Small tables with named rows and columns. After each table, cells are looked up by row and column.

Dilonon
fields: Gis, Ruf, Zimuv
Fut: [202, 39, 68]
Mok: [200, 91, 94]
Zatupo: [187, 113, 112]
Kasuver: [144, 123, 141]
Tofum: [130, 109, 144]
Balem: [142, 103, 128]
Kup: [198, 211, 169]
Felofi: [45, 242, 249]
Fol: [35, 152, 184]

Ruf of Kup = 211
Gis of Fut = 202
Gis of Kasuver = 144
Gis of Felofi = 45
Ruf of Tofum = 109
Ruf of Fut = 39
Gis of Fol = 35
Zimuv of Mok = 94
Ruf of Fol = 152
Ruf of Zatupo = 113
Zimuv of Zatupo = 112
Gis of Tofum = 130
Ruf of Kasuver = 123
Zimuv of Fut = 68
Zimuv of Tofum = 144
Zimuv of Kasuver = 141
Zimuv of Balem = 128
Row with the largest Zimuv: Felofi

Vosu =
	Kope	Dob	Lemap
Rukupap	-0.72	-0.41	0.59
Bal	0.31	-0.36	-0.70
Tarikub	0.18	-0.06	-0.04
Pamot	-0.42	-0.63	-0.03
Rasi	0.38	-0.37	-0.63
Mir	-0.43	-0.31	0.47
Pemirir	-0.71	-0.54	0.76
Zenizut	0.12	0.03	-0.07
Reket	0.34	-0.29	-0.50
Meripop	0.09	0.29	0.13
Kef	-0.50	-0.46	0.58
Voziva	-0.08	-0.29	0.01
Det	0.42	-0.60	-0.87
Lak	0.38	-0.30	-0.35

Reket, Dob -> -0.29
Lak, Kope -> 0.38
Mir, Dob -> -0.31
Bal, Dob -> -0.36
Meripop, Lemap -> 0.13
Rukupap, Kope -> -0.72
Kef, Dob -> -0.46
Reket, Kope -> 0.34
Meripop, Dob -> 0.29
Rasi, Kope -> 0.38
Rukupap, Dob -> -0.41
Pamot, Kope -> -0.42
Lak, Lemap -> -0.35
Pemirir, Lemap -> 0.76
Det, Dob -> -0.60
Mir, Lemap -> 0.47
Zenizut, Kope -> 0.12
Mir, Kope -> -0.43
Det, Lemap -> -0.87
Pamot, Dob -> -0.63

Misof:
	Rirev	Forir	Zunakuv	Mavire	Vazami	Zaloz	Zugese
Dodamo	132	148	146	43	89	95	115
Serura	130	150	143	45	92	110	114
Zedif	135	145	151	21	70	77	120
Gokom	136	143	153	7	59	81	125
Piv	145	126	142	204	159	88	156

What is the Vazami of Piv in Misof?
159
What is the Vazami of Zedif in Misof?
70
What is the Rirev of Zedif in Misof?
135
What is the Vazami of Gokom in Misof?
59
What is the Zaloz of Dodamo in Misof?
95
What is the Zugese of Dodamo in Misof?
115
What is the Rirev of Dodamo in Misof?
132
What is the Mavire of Zedif in Misof?
21
What is the Rirev of Piv in Misof?
145
Which row has the largest Zunakuv? Gokom

Zut =
          Lur   Paf  Gedutu
Dasero   63.6  22.6     4.9
Mipapa   50.3  89.4    69.1
Mogidi   41.7  82.7    80.6
Voz      75.4  45.7    73.8
Mis      52.9  52.5     6.5
Pomumal  26.9   4.7     4.7
Sir      72.4  68.9    40.8
Zeli     11.5  86.1    65.0
Bekose   79.6  18.0    34.3
Pas      61.2   7.6    25.6
Nasu     23.9  80.0    29.8
Bovegi   51.2  83.2    66.3
Depeto   89.5  53.7    36.0
Nogo     18.4  88.1     8.2

Voz, Gedutu -> 73.8
Mis, Gedutu -> 6.5
Mogidi, Lur -> 41.7
Bekose, Paf -> 18.0
Nogo, Lur -> 18.4
Mipapa, Gedutu -> 69.1
Bekose, Gedutu -> 34.3
Mipapa, Lur -> 50.3
Bekose, Lur -> 79.6
Depeto, Gedutu -> 36.0
Pomumal, Paf -> 4.7
Mis, Lur -> 52.9
Mogidi, Paf -> 82.7
Voz, Lur -> 75.4
Zeli, Gedutu -> 65.0
Pas, Lur -> 61.2
Pomumal, Gedutu -> 4.7

Table Ker
fields: Fava, Bol, Muv, Zus
Vusimez: [1.10, 0.21, 8.68, 6.41]
Beluv: [0.23, 1.15, -7.44, -4.79]
Vob: [-0.75, 1.86, -0.36, -0.52]
Lusilu: [0.73, 1.28, -5.87, -3.61]
Kipup: [0.19, 1.96, 1.64, 0.27]
Fevinaf: [1.22, -0.42, 6.63, 5.84]
Mugolo: [1.40, 1.62, -3.35, -1.34]
Rur: [-1.01, 0.84, -4.19, -4.68]
Vit: [0.93, 0.63, 6.80, 4.55]
Nanozu: [0.38, 1.97, 2.39, 0.88]
Teb: [-0.05, 3.43, -0.95, -0.82]

Fava of Lusilu is 0.73
Zus of Rur is -4.68
Zus of Vusimez is 6.41
Zus of Fevinaf is 5.84
Bol of Beluv is 1.15
Fava of Rur is -1.01
Fava of Kipup is 0.19
Zus of Vit is 4.55
Bol of Teb is 3.43
Fava of Teb is -0.05
Muv of Teb is -0.95
Zus of Kipup is 0.27
Muv of Vit is 6.80
Zus of Nanozu is 0.88
Bol of Rur is 0.84

Mez
          Suke     Ter   Nere     Gif
Daz       4972   -1895  32009   10062
Tolat    39971   32009  34595  -28069
Fivuzo   79127  -24141  37420    1398
Beza     39971   19997  36315   23768
Zetodut  32009   40301  32009   30638
Baminu   39971   27954  36315   29307
Vagagib  36433   32477  36315   32009
Rekam    34128   29271  36315   23137
Riv      39971  -56384  -9661   -7146
Barug    53006    7797  32009   23137
Netu     32009   24609  36315   26563
Robun    93000  -36219  32009  -29840
Vup      50717   10102  50112    1173
Dos      59659    2527  14806   23137

What is the Ter of Barug in Mez?
7797
What is the Gif of Zetodut in Mez?
30638
What is the Nere of Riv in Mez?
-9661
What is the Nere of Beza in Mez?
36315
What is the Gif of Vagagib in Mez?
32009
What is the Ter of Vagagib in Mez?
32477
What is the Ter of Tolat in Mez?
32009
What is the Suke of Barug in Mez?
53006
What is the Suke of Rekam in Mez?
34128
What is the Suke of Robun in Mez?
93000

Table Fifevas
cols = Vitusaf, Sori, Dem, Notug
Vabaga: [0.850, 0.309, 0.740, 0.376]
Mafivid: [0.312, 0.341, 0.656, 0.083]
Zipulid: [0.109, 0.383, 0.515, 0.474]
Bine: [0.531, 0.395, 0.205, 0.877]
Dasat: [0.130, 0.109, 0.874, 0.160]
Mutesim: [0.315, 0.730, 0.425, 0.108]
Nunir: [0.371, 0.716, 0.450, 0.596]
Relet: [0.213, 0.738, 0.484, 0.205]

Dasat, Vitusaf -> 0.130
Bine, Notug -> 0.877
Nunir, Sori -> 0.716
Relet, Vitusaf -> 0.213
Dasat, Dem -> 0.874
Dasat, Sori -> 0.109
Zipulid, Sori -> 0.383

Table Zefo
cols = Zotafis, Megok, Dab, Mev, Mided, Nuru, Zasomik, Lodureg
Fevu: [40905, 63307, 47253, 68293, 63541, 31978, 74492, 63009]
Bop: [39363, 42756, 46638, 68944, 52635, 24805, 59288, 40540]
Legi: [45646, 43892, 46740, 52676, 48424, 39957, 48448, 44277]
Bon: [42019, 64474, 41671, 68294, 59096, 27945, 74097, 66788]
Magut: [41011, 63283, 47185, 68352, 63605, 32080, 74524, 63079]
Rugoke: [39995, 42066, 44002, 67648, 51241, 26985, 58302, 43143]
Peran: [41012, 63353, 43595, 69513, 61751, 30975, 72716, 63435]
Kel: [38238, 41350, 45817, 80796, 55454, 12710, 66846, 32487]
Sosoke: [42064, 62491, 41495, 67934, 59420, 27608, 73266, 65663]
Bozuti: [38493, 42332, 45595, 69126, 53372, 24075, 60106, 40115]
Tefeto: [37860, 39998, 45333, 83453, 55366, 10449, 67853, 30183]
Paruliz: [40332, 59425, 42175, 69773, 57939, 27224, 70601, 59612]

What is the Mided of Legi in Zefo? 48424
What is the Zasomik of Peran in Zefo? 72716
What is the Mided of Fevu in Zefo? 63541
What is the Mided of Bozuti in Zefo? 53372
What is the Dab of Sosoke in Zefo? 41495
What is the Mided of Kel in Zefo? 55454

